In the data rows, 128 means zero.
Here is a table of points, one per row:
[128 128 137 172 172 137 137 146 137 172 155 137 163 128 137 146 163 128 163 146 137 172 146 137 155 181 146 155 137 155 137 163 155 146 172 137 155 172 137 137 172 137 172 146 172 172 128 172]
[146 146 163 137 163 146 172 137 155 137 163 155 137 146 155 137 137 137 155 146 163 146 181 137 128 155 128 128 163 155 172 172 155 163 155 155 181 137 172 137 155 128 172 155 181 146 163 155]
[172 181 128 128 181 172 137 181 128 128 137 146 128 181 137 181 181 181 172 128 181 137 128 181 181 128 163 181 181 181 128 146 163 128 128 137 128 181 181 137 163 181 137 163 163 172 181 163]
[137 128 137 163 172 137 146 146 146 155 146 163 146 155 146 155 172 137 172 137 146 137 172 137 155 163 137 137 146 137 155 172 172 155 172 146 163 155 137 137 146 146 172 146 163 155 146 163]
[163 146 172 172 146 181 146 137 172 155 172 146 172 172 181 172 128 172 146 181 172 146 181 146 128 172 172 181 146 163 163 172 155 146 146 137 146 137 172 137 155 137 128 137 137 181 155 128]
[137 137 137 137 181 128 128 163 146 146 181 137 137 128 128 128 172 137 146 155 128 155 146 146 155 137 146 163 128 172 128 181 137 155 137 128 172 146 181 146 181 137 163 128 137 181 128 137]
[181 137 163 128 155 155 146 181 181 128 128 181 163 181 181 128 181 172 181 128 172 137 128 172 146 128 128 155 181 163 181 155 181 155 155 181 181 128 137 181 172 181 181 181 128 163 181 128]
[155 163 163 146 155 163 155 155 172 172 172 146 137 155 163 163 163 146 163 172 163 163 146 146 181 137 163 128 163 146 181 137 137 146 172 181 155 172 128 163 155 146 128 137 181 146 137 146]
[181 181 128 137 128 128 146 172 181 146 137 155 128 137 163 137 155 146 137 172 137 128 155 181 181 172 181 181 146 146 137 137 137 181 163 163 128 181 146 181 172 181 181 181 146 128 155 181]
[172 163 181 128 163 137 128 181 172 181 181 146 172 137 155 128 181 181 181 172 137 163 128 155 172 137 163 172 172 181 163 137 155 128 128 146 172 172 181 181 181 172 137 128 137 146 128 128]
[128 128 128 163 181 137 137 163 128 172 146 172 172 155 128 146 172 128 181 128 128 146 137 128 163 181 128 146 128 128 146 181 181 137 172 137 137 163 128 137 137 155 172 137 155 181 137 181]
[155 172 172 163 128 172 172 128 181 146 181 128 137 155 128 155 128 155 128 181 172 172 181 172 163 163 181 172 137 181 146 128 128 146 163 163 128 163 163 163 128 137 146 181 146 163 163 172]
[172 155 181 128 163 137 172 155 181 137 163 155 137 146 181 128 146 146 163 128 181 128 146 181 137 128 128 137 155 181 181 155 128 163 172 181 181 146 146 163 172 155 163 181 172 163 163 128]
[128 181 128 137 137 181 172 163 172 128 163 128 128 181 181 181 172 128 128 163 155 181 137 128 181 181 181 163 181 146 128 172 163 155 137 128 128 181 163 146 163 181 172 163 172 155 172 181]
[146 146 155 172 128 172 163 128 181 163 155 172 172 172 172 163 128 155 146 181 155 163 163 163 146 181 172 146 155 146 146 146 137 181 137 163 163 128 155 172 137 155 128 128 155 146 181 146]
[172 155 163 146 172 163 146 172 163 146 172 146 146 172 146 146 163 181 163 146 172 137 146 172 172 128 155 172 181 172 172 155 146 128 146 163 146 172 155 155 155 172 137 146 163 163 155 137]
[163 137 137 181 155 155 181 181 137 137 128 181 163 155 181 181 172 172 172 181 146 128 181 128 181 155 137 181 163 128 181 181 172 128 181 128 181 137 128 163 128 172 181 128 172 128 172 128]
[163 163 172 163 137 163 155 137 163 155 146 163 172 163 172 181 137 155 137 172 172 172 163 163 128 163 163 137 163 155 163 137 155 181 146 172 163 137 163 155 137 137 137 163 146 146 163 146]
[172 155 181 146 181 172 137 172 172 137 181 137 146 172 163 146 172 181 163 137 181 128 137 163 181 128 146 172 181 181 181 146 137 128 155 172 137 181 137 146 163 172 128 146 181 172 146 146]
[181 181 128 128 181 181 163 181 146 128 128 128 128 181 163 181 181 163 163 128 181 163 128 181 181 146 172 181 181 172 128 172 163 137 137 128 128 181 163 146 155 181 146 163 172 172 181 181]
[163 137 146 146 181 146 128 155 137 181 181 163 181 137 155 137 146 146 181 137 128 146 155 128 128 181 128 172 137 163 137 181 172 137 146 128 163 155 181 128 181 146 146 128 128 181 128 146]
[137 128 155 163 181 146 128 163 128 181 172 155 181 128 137 146 146 155 172 137 137 172 146 128 128 181 155 181 128 172 128 163 163 163 137 128 172 172 172 155 181 137 146 128 163 181 128 172]
[137 181 146 128 128 128 181 155 181 137 155 137 128 181 137 128 155 137 128 181 137 128 146 181 172 172 181 181 155 155 128 163 128 146 181 181 128 181 163 181 163 172 181 181 137 137 172 181]
[181 137 146 128 163 155 128 181 137 181 137 172 181 155 137 155 181 181 181 128 163 181 128 172 155 128 128 146 181 172 128 137 181 137 128 181 146 163 181 181 181 181 163 172 128 163 155 128]
[163 172 163 137 155 128 155 172 146 146 146 163 137 155 146 146 155 172 155 163 163 137 163 172 163 146 155 172 172 137 155 163 146 137 172 146 172 163 146 172 163 146 155 155 155 137 146 137]
[137 128 137 181 155 137 172 146 146 172 137 137 137 146 146 172 163 128 155 155 155 172 155 137 172 146 146 128 137 137 155 172 137 146 181 163 146 172 128 128 137 137 146 146 181 163 137 155]
[146 163 172 181 172 172 172 163 128 137 172 137 146 181 146 181 155 172 137 172 181 155 155 155 163 146 181 137 155 146 172 146 146 128 172 137 146 163 137 128 128 128 155 155 181 137 146 163]
[146 146 146 155 137 146 163 146 163 155 146 181 146 172 163 155 163 172 163 146 155 155 172 146 137 155 146 146 172 128 163 155 181 172 146 172 172 128 146 172 146 155 155 172 146 137 163 137]
[128 172 181 181 128 181 128 128 128 163 172 128 181 128 128 137 128 181 128 181 128 181 128 155 137 137 181 128 128 181 172 128 128 181 163 146 137 181 155 172 128 128 137 163 128 128 128 181]
[146 163 163 128 146 146 163 128 163 137 181 155 146 137 155 137 137 137 137 155 163 146 181 137 128 155 146 137 163 155 163 163 155 172 163 146 181 137 181 128 163 128 172 146 181 146 172 172]
[163 172 155 163 137 163 155 163 163 163 155 172 155 146 172 163 146 155 146 155 155 163 172 146 155 146 163 163 172 146 172 137 163 172 155 163 155 146 155 163 155 163 163 172 155 128 163 155]
[155 146 172 163 146 155 163 155 155 172 172 163 155 146 181 163 146 146 155 155 172 172 172 155 155 137 155 146 163 155 181 137 146 163 163 172 181 146 146 155 163 163 155 172 172 155 155 146]
[146 128 155 172 163 137 137 146 137 181 172 155 172 128 146 137 155 137 155 146 146 172 163 137 146 163 163 163 137 163 137 163 155 163 155 137 163 155 172 146 172 137 155 137 155 181 128 163]
[181 146 155 137 163 146 137 172 146 172 155 163 163 163 146 155 172 181 172 137 172 163 137 163 163 137 155 172 172 163 146 155 172 128 146 155 137 163 172 172 172 172 146 155 137 155 146 128]
[181 137 172 146 137 146 128 163 146 181 128 146 181 137 128 146 172 172 172 137 137 181 128 172 137 137 146 137 172 172 137 128 181 155 128 172 155 163 155 181 172 172 172 172 128 137 137 128]
[163 172 181 137 128 128 181 128 181 128 163 128 128 181 163 128 163 146 128 172 137 163 137 181 137 155 137 155 172 128 155 172 146 146 181 181 172 155 128 181 146 163 181 181 128 128 181 137]
[146 163 155 163 146 163 146 137 163 155 163 181 163 163 172 163 137 163 146 172 163 155 172 155 137 172 163 155 155 137 155 146 163 172 137 155 163 128 172 155 146 155 137 137 155 146 155 146]
[137 181 181 146 128 163 181 128 181 146 181 128 137 146 128 128 128 163 128 181 181 181 181 181 172 163 181 163 128 181 137 128 128 128 181 146 128 172 155 146 128 128 128 172 146 172 163 181]
[181 146 137 146 163 128 163 137 163 128 137 128 128 128 137 128 181 128 128 155 128 137 146 155 172 146 137 128 128 155 128 181 128 172 172 128 137 146 155 128 181 128 181 146 163 172 137 155]
[155 172 146 155 137 172 155 155 172 146 163 146 146 163 163 172 137 146 146 172 181 146 172 163 155 163 172 172 146 172 146 146 146 155 146 155 137 137 172 137 146 155 146 172 146 172 172 155]
[128 146 146 172 163 155 137 146 155 163 163 172 155 137 155 155 155 155 146 163 146 137 155 128 146 172 172 163 146 137 137 146 172 181 128 146 172 137 181 163 155 155 146 137 163 146 146 172]
[155 163 146 146 146 155 146 137 155 155 155 172 155 163 172 163 146 146 155 163 155 146 163 146 146 163 163 146 163 146 163 155 172 163 146 163 163 146 163 155 146 146 155 163 163 137 163 155]
[155 128 128 172 172 146 181 172 137 172 137 172 155 163 137 163 181 128 172 163 137 146 163 128 172 163 137 137 137 128 163 172 172 137 181 163 155 163 128 155 128 163 172 146 172 155 137 163]
[137 155 172 155 137 172 155 146 155 163 163 155 163 137 146 172 137 163 137 163 163 172 172 146 146 146 172 137 155 163 172 128 146 172 155 172 146 146 163 146 146 146 155 172 155 137 172 163]
[128 155 146 172 146 155 155 128 163 155 137 181 163 172 172 172 155 163 163 146 146 155 163 137 137 172 155 155 163 128 146 146 181 181 128 172 181 128 146 172 146 163 128 137 146 128 181 163]
[155 137 137 172 155 128 181 137 155 128 128 137 128 146 137 146 163 128 137 155 146 137 181 146 163 155 137 128 137 137 146 181 137 163 181 137 155 155 128 128 137 128 181 163 181 155 146 163]
[137 137 128 155 172 163 146 172 137 163 146 181 155 163 155 172 163 137 172 137 146 128 155 137 163 172 137 155 146 137 155 163 181 155 163 155 155 146 137 128 137 163 163 155 163 163 155 172]
[181 163 163 181 172 181 163 172 146 181 181 128 172 137 181 181 137 137 155 128 181 181 137 181 181 128 155 163 181 181 181 128 128 137 137 181 128 181 137 128 172 181 128 181 181 172 181 181]
[172 155 172 181 128 172 172 128 172 163 155 146 172 172 172 172 128 163 137 181 172 181 163 155 137 172 172 146 146 163 172 137 146 172 155 172 146 128 146 172 128 146 128 155 146 155 172 146]
[172 172 155 155 155 163 172 163 155 137 146 163 155 172 163 155 146 155 137 146 163 155 172 172 146 146 172 163 146 137 155 163 163 163 163 155 146 137 172 163 163 163 163 163 137 181 146 137]
[128 181 181 155 146 181 137 146 128 181 137 137 181 128 128 172 128 172 128 163 128 181 128 172 128 137 181 128 155 172 163 128 128 181 137 155 181 155 181 146 137 128 137 155 128 128 128 155]
[163 155 163 155 137 137 181 137 172 146 146 172 146 181 172 137 146 163 146 146 146 163 155 163 128 155 146 155 172 128 172 155 172 172 163 181 172 128 137 181 137 163 163 181 137 137 172 137]
[172 172 137 137 181 181 128 181 128 163 128 181 181 146 155 181 137 163 181 137 155 128 137 163 146 181 137 181 128 163 137 181 181 146 128 128 137 155 146 172 181 172 137 128 137 181 137 172]
[128 181 181 181 146 181 181 181 128 128 128 181 181 128 181 137 128 181 181 128 128 128 181 163 163 128 128 146 137 146 181 128 137 181 128 137 163 128 163 137 181 181 181 128 128 128 181 137]
[146 128 128 181 172 128 163 155 137 172 128 163 163 163 128 163 181 128 181 163 128 155 137 128 172 181 128 128 128 128 146 181 163 137 181 146 137 172 128 163 128 146 163 137 172 163 137 172]
These points spread out most along one direction. Take the direction at right angles to it along which they spread out most. Go by this last direction. For each point below, how far along it does it lie, from 0 to 99? The average is 50, and the first point in the table lies past the average. One standard deviation of the points above along it is 16.
[146 146 155 172 128 172 163 128 181 163 155 172 172 172 172 163 128 155 146 181 155 163 163 163 146 181 172 146 155 146 146 146 137 181 137 163 163 128 155 172 137 155 128 128 155 146 181 146] 65
[155 163 163 146 155 163 155 155 172 172 172 146 137 155 163 163 163 146 163 172 163 163 146 146 181 137 163 128 163 146 181 137 137 146 172 181 155 172 128 163 155 146 128 137 181 146 137 146] 51
[172 181 128 128 181 172 137 181 128 128 137 146 128 181 137 181 181 181 172 128 181 137 128 181 181 128 163 181 181 181 128 146 163 128 128 137 128 181 181 137 163 181 137 163 163 172 181 163] 9
[163 137 137 181 155 155 181 181 137 137 128 181 163 155 181 181 172 172 172 181 146 128 181 128 181 155 137 181 163 128 181 181 172 128 181 128 181 137 128 163 128 172 181 128 172 128 172 128] 52
[155 128 128 172 172 146 181 172 137 172 137 172 155 163 137 163 181 128 172 163 137 146 163 128 172 163 137 137 137 128 163 172 172 137 181 163 155 163 128 155 128 163 172 146 172 155 137 163] 60
[172 155 172 181 128 172 172 128 172 163 155 146 172 172 172 172 128 163 137 181 172 181 163 155 137 172 172 146 146 163 172 137 146 172 155 172 146 128 146 172 128 146 128 155 146 155 172 146] 64
[137 155 172 155 137 172 155 146 155 163 163 155 163 137 146 172 137 163 137 163 163 172 172 146 146 146 172 137 155 163 172 128 146 172 155 172 146 146 163 146 146 146 155 172 155 137 172 163] 61
[128 155 146 172 146 155 155 128 163 155 137 181 163 172 172 172 155 163 163 146 146 155 163 137 137 172 155 155 163 128 146 146 181 181 128 172 181 128 146 172 146 163 128 137 146 128 181 163] 59
[181 137 172 146 137 146 128 163 146 181 128 146 181 137 128 146 172 172 172 137 137 181 128 172 137 137 146 137 172 172 137 128 181 155 128 172 155 163 155 181 172 172 172 172 128 137 137 128] 30
[181 137 146 128 163 155 128 181 137 181 137 172 181 155 137 155 181 181 181 128 163 181 128 172 155 128 128 146 181 172 128 137 181 137 128 181 146 163 181 181 181 181 163 172 128 163 155 128] 13
[128 181 128 137 137 181 172 163 172 128 163 128 128 181 181 181 172 128 128 163 155 181 137 128 181 181 181 163 181 146 128 172 163 155 137 128 128 181 163 146 163 181 172 163 172 155 172 181] 48
[128 128 137 172 172 137 137 146 137 172 155 137 163 128 137 146 163 128 163 146 137 172 146 137 155 181 146 155 137 155 137 163 155 146 172 137 155 172 137 137 172 137 172 146 172 172 128 172] 64
[128 172 181 181 128 181 128 128 128 163 172 128 181 128 128 137 128 181 128 181 128 181 128 155 137 137 181 128 128 181 172 128 128 181 163 146 137 181 155 172 128 128 137 163 128 128 128 181] 70
